Families of rows that turns and mirrors carry onto each other, the same ones carrying the whole set onto itself: the rest of each named row's family, in list order:
5 families of 3 rows:
J_951: [ 14 -18 -24   6 -22  -6  23   0 -13  -1]
J_102: [  0 -39  11 -11 -15  -6  13 -16 -14  10]
J_229: [ -1 -37   9 -10 -24 -19   2 -18  -4   1]
J_937: [-20 -24 -28   2  -9  -8  -4  -6   3  13]
J_139: [ 17 -13 -26  -3  -9 -12  10   0  -9  -5]
J_458: [-24 -17 -20  -7 -17 -13  -6  -8  -2  17]
J_56: [  8 -19 -28  -6 -17  -4  25   3   1  -5]
J_859: [  2 -37   7   0 -27  -9  19 -20  -9   4]
J_280: [-10 -22 -24  -8 -11 -13 -10   2  -6  24]
J_203: [  7 -49   3   4 -17 -10   9 -14 -10   2]
J_889: [-19 -23 -14 -14  -8  -5  -6  -9   0  23]
J_117: [-15 -21 -13  -2 -10   1 -15  -7 -12  16]
J_637: [ 14 -18 -19  -6 -21   5  17   1  -3 -11]
J_152: [ 14 -17 -31  -3 -23  -9  14   5  -1   2]
J_165: [  0 -42   8 -10 -31  -8  11 -12  -5   3]

Same family as J_951: J_102, J_280
Same family as J_203: J_139, J_117
Same family as J_152: J_859, J_889

Families of rows that turns and mirrors carry onto each other, the same ones carrying the whole set onto itself: the rest of each named row's family, in list order:
7 families of 4 rows:
J_220: [ -1 -10  18  34  13   7  -4  14  21 -28  15  -3   9  14   3   3   5 -10
 -13  -5   8]
J_922: [ -2 -10   1  23  14  21 -10  11  35 -23   1  -4  23  14  -1  -4  -1 -25
  -5 -10  -4]
J_19: [ -7   8  -3  28  13  12  -9  -5  23 -13 -14   8  12 -13  12  13  -2   0
 -20 -13   1]
J_163: [-19   0   5  31  10  13   6   0  16 -18 -20   7  11  -8  21   7  -6  -4
 -12 -15  -5]
J_483: [  0  12 -10   8   8  12  -4   0 -19  -4   4 -30  21  -9  10  -6   0   5
 -16  -7  -8]
J_171: [ -5 -19 -11   9   8  18  15   0  -1 -15 -13 -16  19  23  -1 -25  -7 -17
  -9   1   2]
J_972: [  2   1  -7   8  -2  15  -2   9  -6 -20  -5 -28  36  23  -3 -15  -4 -20
  -7 -14   6]
J_938: [ -7 -14 -20   4   1  15   6  -1 -11 -23  -4 -21  23  22   5 -16  -5 -20
   1   1   2]
J_912: [  2 -13 -19   0  13  22  -6  -2   3 -10  -7 -26  20  20   0 -23  -4 -18
  -7  -4   3]
J_735: [ -6   9   6  23  22  -5   5   1  12 -14 -12   9  21 -14  18  13  -1  -5
  -9  -5  -7]
J_593: [  8 -18  14  19  17   4 -13   3  25 -23  12 -16  15   2  -2   0  -2 -21
 -14  -4  13]
J_952: [-16   5  -1  28   5   1   2  -2  12 -28  -9  13  16  -8  17  19  -5  -6
 -12  -6   0]
J_181: [ -3 -15  -1  17   6  15 -11  12  22 -30  21  -2  14  14  -1   1  -3 -18
  -4  -5   0]
J_364: [ -3  -3  -6  17  15  10   5  -4 -23  -7   1 -31   4   2  19 -11   9   7
  -9   1  -3]
J_532: [ 11 -12 -14  15  -2  18   4   6  -4 -13  -9 -20  26  25  -2 -16   7 -18
   5  -6   1]
J_962: [ -6   2 -20  12   5  13   1  -9 -18  -8   3 -14   6 -13  15   2   1   9
 -10   5  -9]
J_286: [ -3 -16   1  17   8  12   3   5  -4 -25  -1 -26  16  34   5 -18   3 -17
  -2  -9  15]
J_965: [-13   8  11  29  17  -4   7  -4  -1 -18 -11   0   7  -5  23  10   1   5
 -19  -6   9]
J_844: [ -6   1  16  35  13  -1   0  -5  13 -22 -16 -10  19 -19  20  13   2 -14
 -12 -10   3]
J_329: [ -4  -6 -17  17   4  24   4  -7 -11  -1  -7 -14  -1  -8  10  -9   1  14
 -18  -2  -5]
J_756: [  3   3 -15   7   9  14  -7  -5 -16   2  -8 -21  10  -8  21  -2   3  10
  -1 -11  -3]
J_924: [ -6 -20   7  15  19  20  -7  11  31 -21  13  -2   8  10   3  -6  -9 -14
 -11  -9  -2]
J_918: [ -9  21   6  22  11  -3   2   3   4 -19 -11  -1  29 -13  11  12  -6  -4
 -24 -12   2]
J_792: [ 11 -11   4  16  12   6 -10  11  28 -20  10   7  17  13  -8   2  -3 -13
 -11  -5  12]
J_923: [ -2   7 -22  18  13  17   5 -12  -9   1 -19 -16  15 -11  11  -9   4   2
 -16   4 -10]
J_183: [  9 -17  -4  19   3   9   6  -6  -6 -18 -13 -34  25  13  -2 -17   5 -25
  -7   3  11]
J_511: [  6  -4  -6  21   3  12  -7 -13 -14  -5  -7 -32   6 -16  14  -1   7   4
 -15  -6   7]
J_627: [  6   2   9  22   6  11 -11  17  22 -23  18  -6  26   7 -10   3  -1 -14
 -20 -11   3]

Same family as J_163: J_171, J_329, J_924
Same family as J_792: J_735, J_532, J_756
Same family as J_972: J_483, J_918, J_627
Same family as J_912: J_922, J_19, J_923

Families of rows that turns and mirrors carry onto each other, the same ones carrying the whole set onto itself: the rest of each named row's family, in list order:
3 families of 6 rows:
J_866: [-14  15   4  -3  -6  18  -6   1 -16]
J_681: [-17   8   8   4  -9  17  -2  -3 -10]
J_848: [ -3   3  -9   5 -10   3  12  -1   4]
J_908: [  7   7  -7   2 -13   3  10  -2  -2]
J_752: [  7  14   9   1   6 -19 -12 -19 -14]
J_785: [-10  12  10 -12  10   5 -21 -27  -5]
J_282: [ -3  16  -7 -23   9 -15  -7   8   3]
J_566: [  0   7  -2 -11   3   8 -10 -33  -1]
J_838: [-21   3   2 -13  16   3  -4   1  14]
J_476: [ -7  16 -11 -26  10 -13 -12  -2   7]
J_697: [ -7  15  -3 -13   6 -23  -6  10   4]
J_606: [  8  11   4  -1   3 -19 -11 -24  -2]
J_726: [-18  17   0 -10 -10  10  -5   6 -15]
J_612: [-19   2   6  -4  23  -2  -1   4   9]
J_763: [-19   2   8  -2  21 -13  -3  -2   6]
J_651: [  4  13  -9  -4 -21   1   2  -3  -4]
J_467: [ -1   9   4 -13  13  10 -15 -29  -1]
J_885: [ -1  15   8   4   1 -14 -15 -19 -19]

Same family as J_838: J_681, J_785, J_697, J_606, J_651
Same family as J_885: J_848, J_566, J_476, J_726, J_763

Families of rows that turns and mirrors carry onto each other, the same ones carrying the whole set onto itself: the rest of each named row's family, in list order:
5 families of 6 rows:
J_216: [  8  -5  -7  10  -3  -7   2 -21]
J_564: [ 12  -4  -8 -11  -6   4   9  11]
J_694: [ -7  -7  16 -22  -8   6   6  -4]
J_408: [ 18  17   3   1  15  20   6 -12]
J_15: [  1  16  17  -3  14  12   2 -23]
J_7: [  1  -3 -10   6  -8  -7   3 -22]
J_728: [  0   2  -4   6  12  -7   0 -23]
J_161: [ 19  10  -4   1 -16  21  11 -12]
J_548: [ -7   5  -6   1   6  -8   1 -23]
J_121: [  3   1 -10 -16  -5   5   9  11]
J_501: [ -7   3  -9   0  -4  -8   2 -23]
J_323: [  5   4  -4 -14  15   4   6  10]
J_723: [ 13 -17  17 -10  -9   7   6  -3]
J_868: [  6  17  -8  -9 -18  20  11 -13]
J_127: [  0   4  -7 -18   5   4   7  10]
J_535: [  4  -9  22 -13  13   6   2  -4]
J_17: [-11  18  11 -10  -1  11   4 -23]
J_528: [ -6  -4  20 -19   6   6   4  -4]
J_975: [14  0 -4 -8 13  5  8 11]
J_911: [  3  24   2  -7  13  20   7 -13]
J_219: [18 -5 -6 -7  3  5  8 11]
J_601: [ 27  11   1   5   0  21   8 -12]
J_841: [  1 -13  15 -16 -15   6   6  -4]
J_355: [ -3  23  -4 -12  -3  20   9 -14]
J_575: [ 12   4   8   0 -23  13   7 -22]
J_711: [  8  -2  -4  10   8  -7   0 -22]
J_66: [ 14 -14  22  -8   5   7   3  -3]
J_653: [ -5  11   7  -9 -21  12   6 -23]
J_343: [ 17   7  18   6  10  12   1 -22]
J_128: [ 22   1  14   7  -8  12   4 -22]

Same family as J_653: J_15, J_17, J_575, J_343, J_128
Same family as J_601: J_408, J_161, J_868, J_911, J_355
Same family as J_548: J_216, J_7, J_728, J_501, J_711
Same family as J_127: J_564, J_121, J_323, J_975, J_219

